Families of rows that turns and mirrors carry onto each other, the same ones carrying the whole set onto itself: the rest of each named row's family, in list order
4 families of 8 rows
gemu: [ -0.2 -12.6  30.6  -4.5 -10.0   4.5  40.7 -23.0]
redan: [ 38.7  17.3  34.1  -8.5 -14.9  19.6  20.7  -9.6]
nimu: [ 14.9   3.0  53.4   9.8 -32.7  30.4  32.3 -22.9]
nedan: [ 13.3 -15.0  31.9   5.8 -26.0  -3.8  41.9   1.3]
rez: [ 30.7  12.2  11.4  25.5 -41.6  30.7   3.0  -8.9]
Pebop: [ -7.5  -3.8  22.4  -7.2 -10.5   3.0  23.0 -31.7]
Lavul: [ 32.4  16.4  11.3  17.7 -40.5  25.1  -0.5  -3.4]
nemul: [ 41.2  -8.5  25.7   4.5 -11.2  -3.1  16.5 -14.2]
Gipas: [ 19.9  13.9   6.2  15.3 -28.1  39.1   2.7 -33.5]
zumus: [  7.9 -16.7  -5.5   1.1 -27.5  13.3   5.1 -20.5]
tapon: [ 25.8  18.3  50.7   9.7 -26.2  30.4  31.6 -19.6]
Dek: [ 14.5  12.5  13.6  14.4 -13.4  41.9   7.6 -34.1]
dag: [ -1.0  -4.4  18.9  -1.1  -4.4   6.6  10.5 -30.3]
Pumeb: [  1.1  -1.8  45.5   2.7 -36.0  38.9  27.9 -23.0]
lobeg: [ 30.6   1.8  -6.0  15.4 -19.1  -0.3  15.7  -8.2]
gafi: [ -8.8   8.5  14.5  13.3 -41.6  39.1  26.4 -17.5]
vaf: [ 43.3   2.8  28.6 -10.8  -9.5  16.8  21.4 -10.6]
pil: [ 16.8 -14.7  28.5   4.6 -40.2  -7.3  35.9   2.7]
Lazu: [ -5.8 -17.1   5.7  24.8 -40.6  14.0  23.0 -21.9]
bil: [-15.0   4.2  22.9  15.3 -41.5  33.6  25.6 -18.7]
tam: [ 25.0  17.4  48.7  17.1 -27.1  21.8  37.3 -10.9]
Dil: [ 33.2   1.2  16.5  22.2 -49.9  30.0  35.6  -1.8]
zus: [ 12.1   4.6  25.6   4.9  -0.8  38.4   4.7 -18.7]
gite: [ 10.0   7.6  17.8   7.5   0.9  30.4   1.2 -25.8]
givun: [ 20.5  -6.5  16.9  15.7 -52.1  -1.9  36.4 -12.7]
Zif: [ 47.0  -3.8  17.5   4.4 -14.3   2.8  16.1  -9.9]
dosol: [ 20.4  -7.1  22.8  10.5 -54.3   6.9  41.5  -7.4]
lon: [ 17.9  -1.7 -11.7   9.9 -17.6   4.4  11.7  -8.0]
vinu: [ 37.3   2.4  16.5  24.7 -43.1  31.8  19.2   2.0]
fopo: [ -1.7 -15.7  26.4  -1.3 -13.5  11.4  41.0 -26.1]
niz: [-11.0  -3.7  11.7  29.7 -44.3  21.3  23.7 -18.9]
vaden: [  5.7 -18.7  -9.8   8.6 -28.3   7.8  14.4 -12.8]

The rest of the family of bil: gemu, rez, tapon, gite, Zif, dosol, vaden
The rest of the family of Lazu: redan, nedan, Gipas, dag, Pumeb, lobeg, Dil

Families of rows that turns and mirrors carry onto each other, the same ones carrying the whole set onto itself: the rest of each named row's family, in list order
4 families of 5 rows
zib: [ -7.3 -18.6  22.7  12.2  13.4  -4.2  17.6  -8.7  13.8 -33.4 -12.8  48.5
 -31.0   9.3  20.5 -14.2  -3.0   0.0  -8.6   5.0  24.1 -12.0   3.7  14.5
   7.4 -18.4  13.9  18.2  10.5]
gakib: [ 12.9  -0.3  10.2  -2.8  12.8  -6.8  22.6  14.5  17.7   1.4  -8.9  40.2
 -18.9  11.1   3.8  -3.7 -24.2   8.9 -27.2  21.6   8.3  19.9 -14.4  34.8
  38.8  -9.7  56.5 -17.6  -0.2]
duval: [ -1.3 -18.8  27.6   6.1  13.6 -14.3  21.3 -18.6   7.7 -20.9 -21.4  42.0
 -26.7  -6.4  12.8  -8.0  -5.6   3.8  -3.1  10.3  29.5 -21.4   2.5  22.1
   7.5 -27.2  20.8  17.4   8.9]
degik: [ 14.4 -11.4  30.7   7.1   4.6  -2.2   0.9  -5.9  -0.8   9.2  -4.4  -9.2
 -33.3 -13.8   4.1  14.7   2.2  -1.9  18.5 -16.4  19.3 -13.6  24.9  -7.2
   1.9 -15.6  25.9  -9.9 -10.7]
difat: [ 20.9  -8.5  28.1   8.4  14.7  11.8   4.6  -8.0  -8.0   8.0 -10.7  -8.9
 -26.2  -3.9   9.2  18.9  -1.4  -6.9   0.0 -21.6  19.6 -14.7  16.2  -8.1
  -0.9 -28.1  36.7  -4.0 -15.3]
puvir: [ 42.0  -5.2 -11.4   7.3  34.4   5.3  37.5  21.8  19.5 -14.6  17.4  -1.4
 -36.5   8.2   3.2 -34.5 -13.0   6.1 -36.2  19.0  20.2  14.9  -7.3  -2.5
  15.2  -3.1  25.7 -13.2 -26.4]
suz: [ 15.4   2.4  22.9  26.1   8.4  -2.7  -1.7  14.3  -6.7  -7.4  -5.2 -23.0
 -16.8   4.7  14.2  -0.9  -3.9   4.4 -10.4  34.0  12.8  14.5  14.2  12.8
   9.1  17.4  -7.5 -28.7  -4.1]
Riv: [ 13.9   5.1   9.4 -18.3  18.6   2.7  29.5   7.3   5.7  -9.7  -3.0  34.5
 -20.3  13.2  11.7 -15.0 -35.3   5.3 -26.8  18.2  14.6   1.8 -14.9  26.5
  43.9  -2.8  55.2  -5.4   6.8]
kidas: [  9.7  -6.0  14.6 -19.0   6.3   0.5  22.0  21.4   6.5  -1.6  -5.5  29.1
 -27.2  10.7   7.6 -11.2 -31.4   8.1 -25.8  17.2   5.2  14.2  -5.4  24.4
  40.4  -3.1  63.3 -13.3  -9.4]
sevug: [ 16.3  -0.7  25.7  26.8   4.3  -2.6  11.0  10.3  -7.0 -16.2  -8.6 -21.3
 -17.5   6.5   4.1  -9.1   4.0   5.7  -6.9  33.6  10.2  15.9   2.7  12.1
  -0.1  11.8 -11.9 -24.4 -25.4]
vivu: [  9.8   8.1   3.4  -8.8  17.7   7.6  37.2   5.7  11.6  -0.7 -15.6  20.8
 -24.9  15.7   6.2 -11.7 -28.5   6.5 -33.6  15.9   9.3  12.1 -19.6  29.4
  33.6  -5.7  57.1 -15.3   2.8]
bemeb: [ 19.0  -1.6  14.6  32.1   7.2  -1.9   3.9  13.8   7.4 -15.6   5.2 -28.6
 -16.7   6.9   6.7  -3.7   6.3   8.2  -6.1  21.9  17.6  31.7  16.9   6.3
  11.6  11.2   0.1 -23.5 -14.4]
Dugi: [ 13.1   2.7  20.7  11.3  10.2  -0.6   1.4 -17.1 -18.3   8.9  -4.8 -11.0
 -28.0   0.3   7.6  16.7   4.9 -13.6   9.2 -19.2  16.6  -5.5  19.1   0.2
   8.6 -16.6  40.6  -0.4 -14.7]
libi: [ 18.0  -6.1  29.1  28.2   2.2  -6.9   3.5  17.8  10.4 -18.6  -2.1 -26.3
 -19.9   0.2  15.0  -3.2   3.7   4.4   3.5  21.7   3.5  20.1   7.0  14.3
   3.7   9.7   0.8 -29.0 -23.3]
lesan: [ 46.2   0.2  -7.5  13.7  34.4  -1.0  29.6  20.8  10.8  -6.6  24.6   8.6
 -28.5  -2.0 -15.3 -38.9 -14.7   7.8 -27.5  11.6   3.9   4.1   3.5 -15.1
  20.6  -5.3  20.1 -11.2 -17.2]
Bod: [ -8.9 -11.8  28.7   7.4  27.2  -7.9  18.4  -1.2  14.3 -22.5  -4.0  48.4
 -47.6  -1.5  22.1 -13.9  -3.3  -9.8  -0.6   7.9  30.6 -14.1   1.3  16.5
   2.7 -25.5  19.1  14.5   3.3]
rut: [ -3.9 -12.8  30.0  -2.1  24.2  -6.0  21.2  -8.0   3.0 -22.8  -8.4  44.1
 -39.4  -5.0  15.5 -10.4 -16.7   6.3   0.5  21.3  25.4 -14.9  -3.3  14.4
   3.6 -25.3  13.6  21.4  13.8]
mozon: [ 35.7  -2.8 -11.2  21.3  42.3  -5.6  30.1  27.7  14.5 -18.7  17.9  -4.0
 -32.3   7.4  -2.4 -32.1 -16.0   4.3 -30.4   6.1  17.1  11.0   6.7 -15.1
  24.5   1.5  20.2  -8.7 -21.8]
doza: [ 46.3 -12.2 -11.7  17.2  25.4  -7.7  27.3  17.2  18.3  -7.9  22.5  -0.9
 -32.7  -5.3 -10.9 -38.0 -13.6  -1.7 -39.3  16.5  11.4   9.2  -1.6  -4.5
  11.5  -7.0  18.2   1.3 -16.6]
Nubek: [ 19.2 -13.3  13.5   8.8   6.1  -4.1   3.7 -14.4  -9.2   8.4  -6.7   3.8
 -21.4 -12.6   0.5  18.8   3.8  -6.3  19.1 -13.6  14.3 -13.3  29.4   1.9
   1.1 -14.3  36.0   2.0  -9.9]

The rest of the family of doza: zib, difat, suz, kidas
The rest of the family of sevug: gakib, Dugi, lesan, Bod
The rest of the family of Nubek: vivu, libi, rut, mozon
The rest of the family of bemeb: duval, degik, puvir, Riv

Families of rows that turns and mirrors carry onto each other, the same ones carrying the whole set onto itself: the rest of each named row's family, in list order
5 families of 8 rows
zosur: [21.6 28.6 -0.3 -9.4 19.0 22.7  2.1 -7.1 24.7 26.5 13.2]
biba: [-15.0  -6.2   0.9 -25.9   6.2  24.2  -5.5  18.7  21.8   4.0  28.2]
dizod: [  9.0   7.2  22.2 -27.9  28.2 -13.3   8.7  -1.6  28.4   7.0   7.1]
nizi: [  3.7   5.2 -24.1  -3.7 -22.6 -12.0   8.1  16.5  33.9  19.8 -17.3]
zefig: [  2.4   6.1  13.3   0.3  31.1   2.4   1.0 -10.6  14.1  -0.2  18.2]
lin: [ 13.9  12.8   9.4 -44.9 -11.2   7.0   7.4   3.2  27.2  -2.4  -6.3]
mudav: [  5.2  17.2  20.0 -24.9  -1.5  -2.6 -11.9  -4.1  34.6  16.7  17.6]
liput: [  9.1   2.5  15.7   3.6  10.9 -15.8  -0.1  38.6  36.5 -12.0   7.8]
vap: [  8.8 -15.5  -5.1 -10.7   8.3  24.2  -4.1   4.1  -4.8  14.4  -2.7]
Vesi: [  0.0  19.4 -19.6  -2.7   9.5 -24.4  16.1  17.0  41.7  12.1 -11.2]
Suge: [  9.7   4.7  -2.0 -21.2 -12.8  31.0  13.2  -9.0  11.7   3.3  -0.1]
vemez: [ 17.9  20.9  -8.5 -15.9   2.0  36.3   0.9  -1.1  19.5  14.8  11.1]
fala: [ -8.3  -6.5 -24.2  10.2  20.5 -17.4  15.5  25.3  31.8  16.4   4.0]
lagus: [ 27.8   5.6 -19.3   0.4  -0.4 -24.3  26.1  15.7  36.1  13.1   8.7]
nupoz: [  3.8  -0.3  -0.8 -11.3  41.3  11.6   1.5   2.7   4.3  11.8   4.6]
ser: [-11.9 -14.9   5.3  13.8  14.3  -3.8 -10.0  28.5  35.0  15.1  10.2]
tid: [11.8 13.7  1.3  3.6 26.6 19.3 -8.4 -2.7 16.8 19.7 19.4]
sepug: [10.3 11.1 -9.8  0.3 10.3 36.1 -9.5  4.7 12.5 12.3 15.7]
Kup: [-1.3 -9.9 -1.7 -1.7  7.6 26.5 -1.8 -2.4  2.6 -6.8 15.1]
pataz: [ -1.3 -20.8  12.2 -10.4  24.0  -3.2 -10.9  11.0  10.1  -0.3  18.6]
Duga: [  2.8  -0.6 -15.8   2.6 -27.8   9.1  25.0  16.5  37.9   4.4  -7.0]
Zet: [ 19.1  11.0  -5.3 -21.7  -3.4  17.2  -4.2  -4.5   7.9   9.0 -15.6]
lapif: [ -0.3  -1.1  11.1 -35.8 -19.8  17.6   3.3   6.0  28.2  22.1  19.0]
zutu: [ -7.1   2.2  -7.5  25.0  14.9 -21.0  12.3  14.9  38.5   3.6   7.3]
gipe: [  2.6 -17.4   1.8  -4.8  -1.2   6.8  14.9  47.7  29.6  -8.2   9.6]
Gegal: [ 17.0 -12.5  12.9 -11.8 -20.0   2.0  20.1  32.3  35.7   9.6  -1.1]
nazu: [ 21.9   8.3  20.4  -5.2  -7.9 -23.5   3.8  25.9  42.8   7.6  -3.4]
bomu: [ 15.0  24.5   0.1 -25.0  23.3   4.3   6.0  -5.2  12.5   7.3  -8.1]
sus: [ 16.4  -5.1 -19.9  15.3   8.0 -24.0  11.5  19.4  30.5   6.6  19.0]
bubaz: [  0.8  16.6  -0.2 -20.7 -17.9  -1.5  12.8  22.4  50.9   9.9 -13.0]
kivof: [ 18.3 -11.8 -28.5  10.0  -7.0  -8.8  11.9  29.0  23.9  -3.5  16.4]
pif: [-10.2  -8.3  -7.8  -2.9 -23.2  14.0  -4.2  34.3  32.3   4.6  -3.9]
Rigak: [  4.4 -16.6   2.4 -25.1 -12.3  20.0  -9.9  15.1   9.9  -8.3   6.6]
gomu: [ -8.7  14.6  10.8 -15.5  18.0   0.9 -18.2   7.4  28.6   0.2  27.2]
Nibo: [  8.3  16.6  -1.9   5.5  -3.3 -15.8  28.8   5.2  51.2  15.1  -7.5]
tob: [ 26.1  -0.1 -29.4  -4.0 -16.8  -8.9  24.2  22.4  33.1   2.1   7.0]
fure: [ -6.1 -19.0 -27.6   8.8  -7.3  -3.9   7.6  26.7  27.5  20.1  -3.3]
mil: [ -2.8  10.4   9.1  -5.3  19.8 -15.4  13.0  17.8  53.6  21.0  -1.1]
lam: [ 17.4  20.6  12.3 -17.9  10.7   5.3  15.0 -19.8  22.3   8.9   3.1]
tuzet: [ -8.2 -10.8 -20.3  21.9  -6.5   5.9  10.9  26.6  27.1  -5.4   6.3]

The rest of the family of mil: dizod, lin, ser, pataz, bubaz, pif, Rigak
The rest of the family of mudav: biba, liput, lapif, gipe, Gegal, nazu, gomu
The rest of the family of Nibo: zefig, Suge, Kup, Duga, zutu, lam, tuzet

Families of rows that turns and mirrors carry onto each other, the same ones carrying the whole set onto itself: the rest of each named row's family, in list order
4 families of 8 rows
fale: [  8.1  22.8   1.5 -15.8   1.2  -5.0 -16.8   8.2  16.1   7.7  10.9 -20.7
   3.6 -25.4   8.8  21.0  -5.5   9.0 -28.3  -7.9  -2.1 -26.7]
dup: [ 16.4  17.2 -11.1  -7.6  33.1  -4.2  16.2 -12.7 -18.9  16.0   7.2 -14.5
 -17.5 -13.4   8.1 -16.3   4.3  10.6   2.3   5.1 -27.3 -16.3]
paku: [ -7.6   5.9  43.4 -37.4   8.6 -12.3 -26.6  -3.0  -4.2 -11.4  10.9  -5.8
   6.7   5.0   7.7 -14.8   4.5   2.7   4.2 -22.4  -3.8   0.1]
veli: [  8.2  10.5 -19.6   1.6   4.9  -5.4 -21.2  10.1   1.4  10.5  30.5  -9.0
  27.2 -20.2   0.8  -4.3 -20.0   7.0 -14.9   9.5 -12.6 -23.7]
tivis: [ 19.5  30.0   3.7  -9.8  10.3   5.8  13.6  -9.5 -10.4  18.6  -8.3  -2.5
 -28.0 -20.4   7.9  -7.1  -6.9   9.4  -4.0  -7.4 -21.9 -18.3]
motu: [ -0.6   3.9  10.9  -4.6  30.6 -15.1  -5.4 -19.7   9.4   6.2 -28.6  -6.9
   1.5  -1.8  29.5 -15.9   0.5  -0.1  -2.3   7.2  -3.8  12.7]
rusas: [  3.6  15.3 -16.6 -16.0   3.4  -3.4  13.8 -11.5 -12.4 -14.0   0.4  -7.7
 -20.7 -23.6 -16.9 -33.0 -17.0  17.7 -12.2   7.8 -11.5 -24.6]
mefe: [ 10.8 -16.8  18.2  17.9  -9.9  -2.0 -25.5  -3.0  10.3 -18.4  -7.3   6.8
   8.2 -10.3 -14.0   0.7 -14.3  10.7   2.7   1.7  20.2 -15.4]
kisa: [  6.7 -17.8  -1.2   5.4  -6.5  -5.0 -29.0 -13.0   5.2 -13.7  19.3   5.2
  25.3 -15.7 -18.0   5.2 -22.3  -4.9   6.3   2.2   6.9  -7.7]
ronum: [  0.7   0.0 -34.6  -9.3  -7.6  17.0 -19.5 -20.6  17.5   4.0 -11.3   4.6
   9.4  22.1  21.9  -2.2   2.5  33.1  -5.1  12.0 -12.7  -6.1]
Kepo: [-15.8  -3.0  13.2 -35.0  23.2  -0.7 -24.6 -26.6  -1.8 -14.8 -14.9 -10.1
   3.9   3.9  14.6   2.9   8.3  -7.8  19.4   5.2   4.4   2.0]
beg: [-18.2   0.1 -31.0 -12.9 -18.1  11.2 -16.0 -23.6 -10.0   4.3 -14.9  -3.2
   3.6  17.6  12.6   7.7  -6.6  19.0  -4.5  17.4  -8.3  -8.2]
rarez: [  3.3  25.7  -8.6 -23.1   7.9  -2.4 -15.9  14.5   6.7 -11.5  14.2 -28.3
  11.6 -20.9   8.9   0.2  -3.2   4.8 -20.6  -1.8  21.9 -20.5]
Pufef: [  8.0 -15.0   6.3  -1.4  -5.0   7.3  -8.5 -19.3 -13.1  15.7  -7.5 -12.5
 -13.9  26.1 -16.9  -9.0 -34.9  28.6   0.4  -0.9 -24.2   0.3]
mabem: [ -9.7  -6.8  -8.2   0.7  -5.6   3.1   1.5 -12.9  -4.4  -6.1   5.3  -3.7
 -28.7  14.1 -22.9 -28.2 -31.3  25.8   9.7  -7.8 -23.2  -3.6]
romi: [  2.6 -24.3 -10.6  -5.1   4.3  -4.3  -7.9 -11.4 -15.5  -2.9   6.0 -16.0
 -18.6  20.0 -17.0 -28.0 -34.7  29.6   6.2   3.7  -4.6  -1.4]
zofud: [-12.8 -10.3 -11.0  -6.8  -6.4  20.5 -14.7   5.3 -11.3 -12.8   5.3  22.1
   3.2   3.8 -19.5 -12.2  27.6   8.7 -20.5  -2.4  -4.2 -21.0]
Tudap: [  9.7  20.2  -0.1 -16.8  17.2  -1.0  23.9 -10.2  -7.0  13.6   8.8   8.1
 -23.7 -11.9  10.2 -22.8 -16.7  13.8  -2.3 -18.1 -19.1 -15.4]
zaf: [ 10.3  -3.5   3.1   3.1  -7.1  18.3 -17.3   4.7 -20.0 -29.4   7.4  16.2
   1.9   4.9 -14.1   1.4  25.7  16.1  -0.9   0.4 -18.2 -27.1]
Nibas: [-13.4 -13.8 -20.3  -8.6  -3.8  16.3 -26.4   5.3   1.6  18.9 -13.4  15.4
   4.8   8.0  15.4   2.6  20.1   3.2 -18.3   2.4  -0.1   4.9]
Zozuf: [ -3.5  20.4  10.2  -3.2  32.4   7.6 -16.4 -22.8  15.0  -4.2 -20.9  -7.1
  10.3   9.5  29.5 -19.5  -3.2   5.2  15.7   8.6 -12.2   6.2]
Legak: [ 11.4   2.6  11.1   5.3 -12.5 -19.4  -1.8  -4.5 -11.0   8.3   1.4  -0.9
 -20.5  10.1   2.3 -29.7 -42.6   7.7  -1.9 -17.4  -4.4 -14.0]
sopet: [ 13.2   8.9  35.1 -33.5  18.1   3.1 -17.4  15.2  -3.4 -15.3   4.9 -16.0
  12.2  11.2   1.1 -15.8   1.3  16.9 -19.3 -17.5  -6.2   4.7]
viz: [  4.0  12.6  -3.2 -14.0  13.6  -4.8 -21.4   2.3  22.5  -2.1  14.8 -20.0
  13.4 -27.0  -4.0  11.6 -10.8 -15.8 -28.1 -11.2   2.2 -14.6]
nif: [-15.8   8.0  23.1  -6.8  21.0   9.6 -24.1   0.1 -15.0 -13.7  15.1  -9.3
  -5.9  27.7  21.7 -11.9  10.5  14.0   5.2 -22.4 -14.2   2.5]
vuma: [ -7.1  -5.6  37.2 -34.9   9.2 -15.4 -21.2   8.5 -25.6 -16.2   4.2 -13.4
   0.0   4.6   6.3  -7.5   5.0  10.3 -19.9 -12.7  -7.2  -2.0]
tozu: [  4.6  -3.1   2.4 -21.3   2.5  26.6  -0.5 -17.9  -3.2  -9.2  -3.8  18.6
   0.3   6.1 -11.5  -2.5  32.0  35.5 -13.3 -13.6 -11.1   3.0]
dak: [ -4.8  -7.2 -33.5 -16.4  -4.0  21.4 -12.9 -34.6   0.1  12.1  -0.5  17.6
  10.1  11.8   8.1  -7.8   7.3  23.3 -11.7   6.0 -13.1  -8.6]
dumo: [  9.4 -18.4   2.4  15.4   8.1  -0.8 -19.6  -7.6  -1.5 -18.6   8.3  -4.9
  25.7  -3.4 -23.7  -5.9 -19.4   4.2  13.3  11.3  17.6  -6.7]
relib: [  1.2  -7.9   6.2  -7.6 -14.5  10.7  -6.2   5.0 -30.9 -15.4  -4.2  17.3
   3.1   0.0 -20.5  -1.5  28.9   2.4 -19.4   1.0  -6.3  -9.5]
ritod: [ 17.8   0.9  15.3   1.7   6.5  -8.9 -15.8 -19.6  25.6  -8.0  -1.0 -17.9
  19.5  -4.3 -28.4   2.0 -26.0  -2.3  -2.2  -0.8 -11.0 -19.9]
Vagup: [-12.8  12.8  16.2  -6.1  26.4  -5.3 -26.7 -30.8  10.0   5.2 -11.4 -14.6
  -2.0   8.6  21.8 -21.2   0.1  -5.0  10.5  -8.2 -19.8  11.3]

The rest of the family of zaf: dup, motu, mefe, beg, rarez, Pufef, sopet
The rest of the family of rusas: veli, Kepo, Nibas, Legak, nif, tozu, ritod
The rest of the family of vuma: fale, tivis, ronum, romi, Zozuf, dumo, relib

